(in the rows, 128 means zero)
The rows of D fall into 3 groups, which share some directions, and each row is roughly a mix of its group's hidden directions.
D:
[[123 124 118 133 165  64 156 156 187 121 124]
 [126 191  87 143 126 159 139 113  81 124  92]
 [172 124 177 127 178 143 130 160 150  93 159]
 [163 185  79 146 118 160 141 103 116 132 166]
 [ 57 141 167 157 125 146 121 132 108 152 170]
 [124  62 124 109 146 110  98 124  78 112  86]
 [124 135  96 119 165 189  91  89  94 103 128]
 [154 115 146 114 104 209 107 159 107 107 120]
 [147  97 146 179  98 126 179 137 175 104 117]
 [154 170 162 138  68  77 153 141 122 135 139]
 [153 109 139 173 128 154 124  74 177 131  88]
 [103 162 111 117 208 159 136 111 129 102 139]
 [115 135 110  91  82  99  93  92  99 178 125]
 [145 138 136 129  81 121  68 182 130 141  91]
 [116 123 130 116 119 145  65 137 103  89  66]
 [118 100 156  83 166 140 171 127 123 150 183]
 [128  89  74  93 132 173 142 132  94 107 164]
 [105  54 128 121 138 132 160  92 164 130 160]
 [143 126 193 159 114  96 113 181 145 102 140]
 [125 121 128 113  92 160 165 152 102 201 118]
 [134 139  98 122  88 152 126 107 193 163 168]
 [163  83 157 116 142 167 129 147 168  78 146]
 [148 143 142 129 147 107  78  85  96 185 152]
 [172 123 146 144 111 101 117 163  64 112  88]
 [ 76 112 109 147  76 116  75 109 115 109 105]
 [161 128 129 124  52  91 128 169 109 144 141]
 [111 118  52 138 146 154 130  95 138 150  86]
 [143 125 137 112 135  80 186 159 166 173 134]
 [136 154 147 177 161 153  89 112 129 141 188]
 [186 185 156 130 159 119 169 123 113 130 150]
 [177 106  77  98  82  95 101 120 106 124 128]
 [119  84  94 163 135 117 139 143 193  93 109]
 [ 84 123 149 193 130 118 167 148  89 137 149]
 [175 152  92 124 104 125 109 107 142 157 193]
 [141 141 127 171  94 120 104 125 129 140 209]
 [ 84 130 121 167 133 165 128 120  76 111 181]
 [139  58 115 129 105 137 118 172  79 116 110]
 [ 98 187 140 133 147 147 138 118 187 153 162]
 [139 112  85  63 123 126 165 122 123 120  75]
 [129 192 118 164 142  72 164 119 127 106 117]
 [154 158 131 121  86 109 120 149 153 114  53]
 [104  98 148 141 166 127  73 122 103 165 175]
 [134 131 186 132 142 149 160  91  65 119 115]
 [112 100 120 170 186 126 146  92 136 179 144]
 [176 158  92 118 116 115 197 124 154 134 107]
 [174  96 165  91 113 136 113 134 163  80 156]
 [146 115  85 117 184 123 139 115  81 177 112]
 [151 128  86 113 175 155  83  97  92 150 151]
 [121 189 157 136 197 135 126  99 122 119 111]
 [ 97 129 155 144 141 170 138  77 186 156 134]
 [ 87 140 132 127  86  80  83 108  90 159 132]
 [ 89  76 147 134 145 140 171 132 126  71 153]
 [110  64 119 118 148 135 144  84 145 177 156]
 [164 123 100 136 147 122 124 175  70  82 104]
 [124 124 129 178 191 155 102 117  83 129 155]
 [103 162 171 138 147  62 146 160 113 106 113]
 [ 94 125 150 113 187 162  88  91 121 155 107]
 [ 48 130 110 131 123 136 154 102  89  98 140]
 [161 147 109  89  84  96 167 132 168 150  99]
 [ 89 108 123  77 102 150 152 130 129  73  90]
 [100 121 135 155 138 116 109 111 215 147 107]
 [103 170  94 100 160 135  91 115 177 155 154]
 [114 137 136 150 190 181  99 101 157 140 100]
 [154 138 144 166 206 145 158 122 142 110 107]
 [160 142 139 148 106 139 172 190 142 163  96]
 [175 160 122 150  74 107 136 131 169 132 171]
 [159  98 103 110 120 105 193 137 140  89  91]
 [127 175 122 132 129 137 163  79 187 126 164]
 [124 146 133 143  55 133 146 139 155  72 152]
 [135 168  94 104  96 104  95 137 175 164 160]
 [134 103 155 174 138 133 136  76 175 121  82]
 [151 148  94 125 188 109 132 161 164 164  98]
 [113  83 177 141 123  74 154 163 149 136 104]
 [120 124 159 142 143 140 126 146 138  65  58]
 [123 128 166 148 177 115 159 110  88  82  92]
 [151 138 117 184 174 117 114 125  88 178 150]
 [105 118 196 112 108 101 144 159 105 140 176]
 [ 87 143 118 162 101  84 194 116 133 107 123]
 [122 148 163 143 152  80 160 155  86  83 108]
 [124 137 130 108  81 152  93 129 154 197 157]
 [181 111 115 136 125  81  97 129 137 181 166]
 [131 143 135 195 115 159  86 140  94 155  97]
 [145 107 110 138  83 134 170 190 101 104 154]
 [ 91 121 140 192 109 146 163 129  94 173 122]
 [150 134 162 160 146 179 137  63 135 134 101]
 [ 57 115 146 152 110 131 162 151  85 112 106]
 [159 130 121  77  89 157  88 106  97 169 127]
 [ 95 150 110 114 133 113 179 171 133  98 183]
 [ 57 146  96 122 112 131 103 119  74 143 114]
 [123 172 161 185 131 163  96 134 135  84 116]
 [184 152 111 151  99  89 133 128 150 173 165]
 [180 154 162 166  90 170 111 134  97 114 116]
 [178 127 127 138 168 187 117 106 111 175 132]
 [138 130  94 115 126  50 148 133 126  75 129]
 [ 91 175 145 175  93 154 100 144  98 107 107]
 [181 142  97 121  91  88 175 130 156 153 137]
 [200 145 121 165 118 162  98 117 121 135  89]
 [ 96 110 136 145 158 153 130  74 195 135 116]
 [153  97 107 119  85 150 143 171 171 148  83]
 [154  83 131 155  73  86 155 154 125 100 108]
 [133 151 112 117  98  63 142  65 137 109 137]
 [158 135 118 158 115 176  99 112  94 187 102]
 [105 155 129  95  64 140 140 139 146  91  80]
 [ 85 113 196 169 134 141 140 141 157 152 106]
 [130 145 121  84  88 110 130 168  77 146 173]
 [120 192 107 116 173 119 136  90 168 113 151]
 [159 150 146 142 179 171 118 164 102 176 127]
 [162 100 118 145 162 129 131 108 141 122 210]
 [140 133 149 111 113 129  77 141 152  88  60]
 [ 80 120 157 160 122 151 114 125 119 118 203]
 [ 83 111 101 143 181  92 135 159 172 112 115]
 [ 99 138  93 149  96 180 131 104  99  81  99]
 [141 118 176 146  96  96 157 163  72 113 109]
 [148 171  72 157 155 116 110 108 132 154  81]
 [189 113 172 157 133 156 108 168 157 110 127]
 [178 122 121 189 143 105 108 106 171 147 102]
 [165  87 133 126 157  84 174 130 162 155 156]
 [142 186  97 121  98 178 108 101 136 107 162]
 [173 130  95 137  89  88 187 135 144 142 150]]

One row of each group comes first, with its name. Which group is each row after those in?
[164 130 104  79  92  93 116  81  91 132 142]  (20)
[174  67  85 128 118  88 120 138 102 105 127]  (124)
[120 126  92 173 119 145 170  58 121 135 115]  (57)

[ 71 137 125 101 132 110 130 108 191 152 165]  (20)
[134 104 110 192 129  99  99  79 164 117 112]  (57)
[108 109 120 127 128 175 118  80 189 164 143]  (20)
[106 128 162 118 131 146 167 137 164  68  80]  (124)
[190 162  93 119 111 126 133 127 145 105  70]  (124)
[144 120 127 126 192 143 183 148 147 176 139]  (57)
[128 113  84 131 181 157 171 110  79 108 124]  (124)
[120 125 125 120  95 125  73 127 178 191 128]  (20)
[147 103 152 131  95 173 135 166 114 194 119]  (57)
[ 92 128 122 139 168 128 182 133  81 163  91]  (124)
[133 147 127 154 148 174 106  88 192 156 116]  (20)
